128 stands for zero in the data rows.
Every row has a hidden score. In each pair, how much higher is the second row's than the first's? 15 means about the same, 30 much higher and 0 much lower. The score is a weighted sum of the row's numbers plus the product of two more (or one squared), each taken from its middle value.
[168 164  65 166 100 171 174 161  73  95]
[106 136 114 113 147 139  96 148 133 142] -> 16
[ 96 137 112 102 148 138  93 142 136 144]
[137 112 128 120 141 112 100 137 151 133] -> 16
[111 115 124 106 148 122 105 112 139 127]
[ 95 143 129 115 130 138 112 149 118 156] -> 17
[127 122 129 121 136 139 127 114 113 128]
[105 111 155 125 137 126 116 106 132 144] -> 18
[ 91 148 112  98 142 141 102 152 128 155]
[129 120 110 113 142 120 121 124 136 132] -> 14
[255  43 154 222 138  70 164  17 185  41]
[127 110 116 121 141 130 114 115 136 124] -> 6
[114 141 183 139 107 118 168 112  71 107]
[ 97 145 130 114 125 143 111 149 118 157] -> 14
[174 140 112 188 124 132 119 165 133 109]
[134 125 115 132 144 122 131 123 148 123] -> 15
[118 122 122 103 141 121 117 120 147 134]
[255   0 191 153 152  18 153   0 200  40] -> 22
[140 129 111 128 141 119  76 192 155 144]
[101 181  84 113 118 161 134 177  99 147] -> 11
[ 96 140 118 111 141 140 101 140 133 152]
[107 144 104 110 139 133 110 142 137 151] -> 14
[191 122 151 185 120  90 157 115 179 103]
[100 114 134  98 153 124  90 125 138 143] -> 15
[111 107 144 106 145 129  94 128 135 126]
[102 167  95 111 127 146 127 162 106 146] -> 11
[ 97 178  88  99 128 151 121 177 115 155]
[118 153 104 157 113 136 123 145 145 146] -> 14
[153 126 135 130 105 114 159 113 130 125]
[120 130 121 118 139 129  97 146 142 145] -> 14
[118 110 137 115 134 116 116 107 139 133]
[135  91 136 115 150 114  72 132 161 137] -> 16
[146  89 169 132 140 103 128  73 147 102]
[101 143  97 123 138 134  95 141 153 153] -> 12
[143 127 192 119  99 171 190 117  65  99]
[ 97 170  95 100 132 146 119 174 113 156] -> 8
[126  85 135 111 158 117  86 117 151 133]
[178 120 127 176 139 103 146 119 181 113] -> 14
[122 137  90 178 115 129  96 135 180 146]
[125 148 108 120 117 137 126 152 118 139] -> 16
[101 116 137  96 156 128  83 129 141 148]
[131 119 109 118 137 122 122 121 140 124] -> 14
[114 107 141 109 146 124  98 125 137 134]
[149 121 124 168 153 118  78 165 162 131] -> 14
[ 98 138 118 100 148 135  95 141 138 151]
[114 138  98 128 135 129  95 153 153 151] -> 15
[112 154  97 116 135 135 116 152 136 146]
[127 114 159 121 120 114 138 105 133 131] -> 19
[ 99 160 116 113 124 141 123 152 114 153]
[129 115 155 126 118 106 139 107 139 138] -> 18
[126 119 138 133 120 118 133 106 134 128]
[158 113 115 135 127 118 107 145 153 135] -> 15
[102 139 109 101 137 130 104 141 136 149]
[247  87 126 183 136 156 211  66  26  37] -> 23
[145 165 118 155  75 167 198 147  60  71]
[113 129 122 104 138 126 121 128 136 134] -> 9
[155 115 134 128 122 111 153 104 129 117]
[117 131 156 152  73 165 176 114  83 130] -> 22
[129 121 119 127 147 121  87 155 150 142]
[109 145 134 121 128 145 134 138 119 144] -> 16
[101 141 100 127 137 126 102 143 150 148]
[104 149 117 111 129 131 114 149 131 150] -> 16
[107 149 117 109 130 136 122 144 117 148]
[ 89 153 107  94 136 138  98 156 130 162] -> 15
[235 118 165 219 143  69 187  71 194  63]
[ 93 155 143 111 122 140 130 142 100 150] -> 16
[108 150 132 118 117 129 129 145 121 148]
[105 140 119 115 137 137  97 154 134 159] -> 15
[149 138 118 175 140 120 134 135 151 114]
[111 162 136 137  99 154 160 145  86 148] -> 18
[127 102 127 138 159 115  89 117 162 132]
[158  92 144 139 144  94  77 141 184 142] -> 17
[218  91 139 175 131  66 167  88 199  96]
[126 123 123 106 142 114 119 121 139 139] -> 12
[126 115 123 107 139 121 110 117 140 125]
[161  78 140 163 155 108  81 111 187 126] -> 18
[ 92 149 115 104 136 137 107 148 120 147]
[142 141 144 150 100 154 181 117  57  87] -> 17
[110 109 133 112 157 120  95 114 148 138]
[116 113 136 109 151 130 114 115 129 128] -> 16
[124  94 141 111 161 115  77 132 154 143]
[187 120 122 198 138 110 146 121 194 114] -> 15
[104 149 114 107 135 130 102 161 129 147]
[133 114 123 109 136 113 115 113 148 128] -> 13
[116 103 132 132 141 122  97 107 154 137]
[198  94 140 234 170 104 141  78 170  59] -> 14
[172 144 177 148  99 135 215 123  65  91]
[143  96 130 124 143 108 126  94 158 121] -> 12
[108 140 113 110 132 130 125 139 125 136]
[159  97 127 133 147 104 112 119 170 117] -> 15
[115 127 108 141 144 130  76 156 160 152]
[157  82 140 144  73 192 195  82  12   0] -> 28
[128  89 134 126 157 120  92 104 167 130]
[106 114 130 100 148 116 106 110 137 129] -> 13
[122 173 152 143  93 125 187 139  69 115]
[163  93 146 138 129 106 132 100 148 122] -> 18
[115 129 117 110 146 118 113 128 145 137]
[208  92 130 167 116  64 171  77 187  84] -> 16
[191  96 135 233 168 106 133  80 175  67]
[128 121 128 122 135 111 122 118 142 129] -> 14
[143 100 128 130 148 120 108 122 147 122]
[104 141 124 107 138 133 100 166 132 158] -> 16
[ 94 153 137 119 126 128 125 145 106 142]
[167  86 109 194 130  98 108  81 205 115] -> 18
[124 100 141 131 150 116 104 106 144 123]
[134 133 114 152 157 124 122 126 149 122] -> 13
[176 155  93 153 102 175 202 138  25  62]
[164  80 143 146 134 111 138  75 146 100] -> 18
[158  65 131 149 148 113 110  77 161 100]
[140 126 111 137 140 129  80 177 152 145] -> 14
[106 158 110 110 133 142 122 156 106 150]
[126 181 102 126 101 146 160 168  97 151] -> 15
[120 136 113 109 135 119 115 132 138 144]
[162 153 138 146  94 161 205 135  57  69] -> 22
[111 172 118 145  92 156 178 151  45  87]
[132 151 115 124 114 120 146 141 132 142] -> 10
[ 92 213  87 102  97 163 152 204  86 133]
[101 143 109 108 147 136 102 146 133 149] -> 3
[117 100 131 107 146 114 106 108 138 133]
[115 185 104 129  98 140 168 169  85 118] -> 17
[ 97 150 105 105 137 139 108 150 122 153]
[117 136 126 120 131 129 115 153 122 148] -> 17
[125 148 109 127 127 134 131 150 122 140]
[139 150 166 123  99 168 204 140  48 105] -> 21
[196 192  34 177  58 156 190 223  88 104]
[ 97 168 116 107 121 141 129 166 107 155] -> 11
[156 119 113 148 127  98 111 111 183 130]
[106 148 176 155  76 146 158 140 106 178] -> 28
[132 100 141 116 135 110 126 106 143 126]
[113 105 133 104 146 126  94 125 140 136] -> 15
[ 98 205  78 111 110 139 144 196 108 164]
[110 136 112 116 142 126 110 134 136 142] -> 14
[117 139 106 119 122 139 135 138 110 126]
[129  91 134 123 157 115  87 113 153 129] -> 15
[147 117 120 161 148 118  93 154 162 129]
[107 142 107 130 124 133 107 147 145 151] -> 14
[122 149 183 120 107 135 177 133  84 124]
[122 111 135 113 133 119 116 106 143 136] -> 12
[ 95 145 114 105 140 134  99 152 136 158]
[120 106 145 121 147 125 105 109 141 133] -> 16
[142  94 135 165 159 109 108  95 175 113]
[134 125 138 148 133 114 149 113 128 110] -> 15
[146 116 152 138 123 109 142 105 152 129]
[104 115 134 107 150 132  94 129 131 139] -> 14
[136 140 107 117 122 125 134 137 134 134]
[243  96 125 185 138 153 216  83  28  52] -> 24
[213  55 171 184 112  93 168  55 118  48]
[133 116 103 167 124 127 101 112 177 136] -> 10
[176  97 120 164 128 131 134 118 136  94]
[254  88 173 169 115  11 202  49 230  64] -> 12
[118 151 136 127 128 124 148 135 114 126]
[104 133 124 101 147 124  99 137 142 141] -> 15
[158 183 106 147  91 162 204 160  43  98]
[114 103 137 119 153 124  75 135 152 136] -> 17
[146  92 132 126 151 119 126  98 143 117]
[190 126 106 155 115 168 194 114  45  60] -> 14
[163  76 252 114 119 148 192  74  75  84]
[108 138 115 110 138 127 116 132 135 139] -> 3
[141  94 126 119 144 108 122  99 152 116]
[111 108 144 116 158 122  84 132 146 143] -> 16
[117 164  88 114 120 138 136 163 118 135]
[146 123 139 121 122 117 156 119 120 107] -> 16
[133 127 141 131 126 109 136 104 147 124]
[162 183  53 149  75 176 193 178  58  64] -> 26
